[[126, 141, 110, 148], [129, 102, 146, 111], [107, 145, 113, 140]] yields 140
[[125, 123, 107, 142], [126, 124, 108, 144], [139, 142, 153, 120]] yields 120
[[150, 124, 122, 130], [149, 114, 128, 110], [131, 144, 148, 121]] yields 121
[[129, 119, 130, 112, 113, 133, 116], [141, 133, 126, 143, 153, 130, 132], [128, 116, 127, 153, 124, 133, 129]] yields 129
[[104, 134, 105, 137], [148, 116, 143, 128], [102, 143, 108, 131]] yields 131
[[126, 132, 135, 104, 135, 130], [119, 133, 132, 143, 132, 120], [121, 130, 137, 120, 134, 127]] yields 127
[[140, 133, 119, 134, 122, 134], [113, 128, 122, 133, 126, 138], [125, 106, 136, 134, 136, 123]] yields 123
[[135, 142, 122, 114, 108, 142, 132], [116, 137, 118, 126, 113, 104, 129], [130, 120, 141, 137, 144, 144, 140]] yields 140
---
[[122 139 143 134 123 117 148]
 [118 141 146 135 119 109 139]
 [133 154 126 131 133 143 157]] ⇒ 154

[[144 146 141 139 100 129 142]
 [131 121 133 121 132 130 124]] ⇒ 121

[138 108 109 101 151 148] ⇒ 108

[157 134 131 127 140 129] ⇒ 134

[[156 124 100 157 125 131]
 [155 131 155 155 120 125]
 [100 133 157 100 119 127]] ⇒ 133

[126 118 156 122 119 127] ⇒ 118

[[128 126 146 108]
 [129 123 116 104]] ⇒ 123

[[145 151 132 127]
 [132 126 145 151]
 [130 122 141 148]] ⇒ 122

[140 154 148 131 132 121] ⇒ 154
---
155  121  147  151  118  101
114   98   99  101  128  143
134  109  140  104  105  102
value 155

124  155  150  122  139
126  155  149  123  142
149  120  126  151  134
value 124

146  109  108  108  107  107  148
110  107  124  108  120  108  148
110  109  107  109  114  107  149
value 146

125  124  126  126
122  134  113  107
132  124  135  127
value 125

127  144  126  123  133  130
140  143  121  111  134  150
135  113  120  121  123  119
value 127

100   99  102  103
102  100  102  101
104  101  105   99
value 100

146  137  123  131  130  128
131  136  134  127  131  126
151  136  118  133  130  130
value 146

115  127  135  129  133  130  126
154  144  138  142  135  143  113
149  138  132  136  131  137  120
value 115

117   98  128  114
114  109  114  113
131  141  123  136
value 117
---
[[150 149 144 146 128 145 128]
 [152 128 157 156 147 148 145]
 [153 128 128 152 153 145 152]] -> 153

[[147 128 137 110]
 [128 116 128 133]
 [100 119 125 127]] -> 100

[[115 129 132 132 138]
 [111 127 129 125 149]
 [116 118 124 123 134]] -> 116

[[154 116 102 110 123 153]
 [102 142 137 154 131 101]
 [137 155 146 148 142 100]] -> 137

[[109 104 104 103 105 150]
 [105 106 104 107 105 146]
 [105 110 106 111 104 147]] -> 105

[[142 138 102 138 111]
 [126 137 153 137 140]
 [144 131 131 131 122]] -> 144
---
[138 125 104 125 127 106 129]	125

[[115 127 118 124 105 138]
 [147 133 121 130 122 111]
 [138 129 122 120 117 131]]	129

[[103 138 132 141 123]
 [111 131 127 141 124]
 [126 130 130 134 135]]	130

[128  99 141 121]	99

[[124 102 102 112 123]
 [122 138 145 124 122]]	138

[137 153 111 109 140]	153

[117 138 155 114 128]	138

[[110 126 115 148]
 [124 138 127 131]
 [137 154 112 117]]	154

[107 146 139 138 109 104]	146
---
[[135 129 128 130 129 133 128 131 130 130 130]
 [115 120 117 118 121 114 118 153 153 152 117]
 [136 140 141 141 140 133 141 109 109 108 142]
 [140 154 152 152 154 135 152 117 117 117 152]
 [129 133 135 133 132 130 135 115 115 115 133]
 [138 144 145 145 144 135 145 106 106 106 145]
 [116 118 116 117 119 116 116 147 147 147 116]
 [138 152 150 150 152 134 151 115 115 115 150]
 [123 118 118 119 118 124 118 128 128 128 119]
 [138 134 135 136 134 135 134 116 116 116 137]
 [131 130 131 131 130 130 130 116 116 115 131]] --> 142

[[145 153 107 109 115 103 129 108 133 115]
 [106 106 112 106 116 137 154 119 111 129]
 [134 155 101 145 125 117 115 142 138 126]
 [122 145 144 103 136 102 126 112 131 114]
 [118 150 135 122 150 139 137 129 116 146]
 [137 133 129 113 144 147 113 148 107 125]
 [140 135 147 107 115 105 151 128 153 111]
 [128 117 118 123 102 153 133 123 119 125]
 [121 113 125 120 102 133 136 125 151 146]
 [120 109 107 143 126 103 137 121 125 127]
 [124 110 146 142 115 119 144 112 130 141]] --> 126

[[125 130 128 129 133 130 123 133 144 127 124]
 [124 127 108 129 132 133 132 133 134 129 134]
 [128 134 125 127 148 130 127 129 136 132 131]
 [126 128 112 131 123 129 130 118 150 127 127]
 [127 121 126 127 119 130 124 132 134 128 125]
 [134 130 122 131 114 129 132 131 138 127 132]
 [126 133 109 130 115 136 136 129 139 129 137]
 [124 130 110 128 136 130 135 122 130 127 128]
 [129 129 120 125 137 124 116 131 132 126 115]
 [121 131 151 128 145 130 129 123 130 131 129]] --> 131

[[125 131 128 126 127 128 125 124 134 124 129 128]
 [121 129 127 127 131 129 127 132 137 124 128 126]
 [130 125 127 129 129 129 129 132 120 133 128 128]
 [120 141 128 116 125 126 122 116 144 118 131 124]
 [129 130 128 122 143 125 129 133 134 128 129 109]
 [133 122 127 129 123 122 128 123 114 133 134 129]
 [123 131 128 127 131 131 127 132 137 125 126 127]
 [131 126 129 124 124 123 128 127 124 135 127 129]
 [135 119 126 133 123 121 128 120 105 131 140 129]
 [123 128 127 124 129 126 127 132 136 128 127 127]
 [128 126 126 127 137 127 126 133 123 131 131 119]
 [128 127 129 119 125 123 128 131 133 136 124 129]] --> 128

[[129 131 138 130 118 132 140 131 127 119]
 [131 132 138 130 130 132 135 131 127 117]
 [129 131 138 130 130 132 124 131 128 117]
 [129 131 138 130 130 132 140 131 127 119]
 [129 131 133 130 130 132 140 131 127 140]
 [129 131 138 130 130 131 138 152 127 117]
 [129 131 133 128 134 132 140 131 127 117]
 [129 131 138 130 130 132 139 131 136 117]
 [127 131 138 130 130 135 140 131 127 117]
 [129 138 138 130 130 132 140 131 127 117]
 [130 131 138 130 135 132 140 131 127 117]
 [129 131 138 130 130 132 140 131 127 117]] --> 117

[[110 123 127 116 133 125 143]
 [124 122 116 122 142 126 111]
 [124 122 119 114 135 146 122]
 [120 130 136 133 124 110 144]
 [132 130 129 141 130 106 120]] --> 122
---
Q: [115 116 131 118 153 105]
A: 105, 115

Q: [152 155 116 137 157]
A: 157, 152

Q: [126 115 117 106 111]
A: 111, 126

Q: [110 124 129 157 119 103 130]
A: 130, 110

Q: [154 147 149 110 106 114]
A: 114, 154

Q:
[[150 141 107 116]
 [144 151 101 104]]
A: 116, 144
---
[134 127 119 113 152]
127

[[118 114 142 108 150 137 157]
 [124 128 129 101 147 111 113]]
147

[108 102 110 133 111 131]
111

[[134 119 124 132 145 142]
 [156 122 147 136 127 130]]
145

[[117 106 117 146]
 [119 137 118 134]]
134

[106 143 139 122 102 100 152]
139

[135 100  98 152]
100

[[140 146 133 144 126 145]
 [144 144 133 145 126 148]
 [132 151 133 140 126 138]]
146

[141 108 156 146]
141

[123 128 133 154]
128
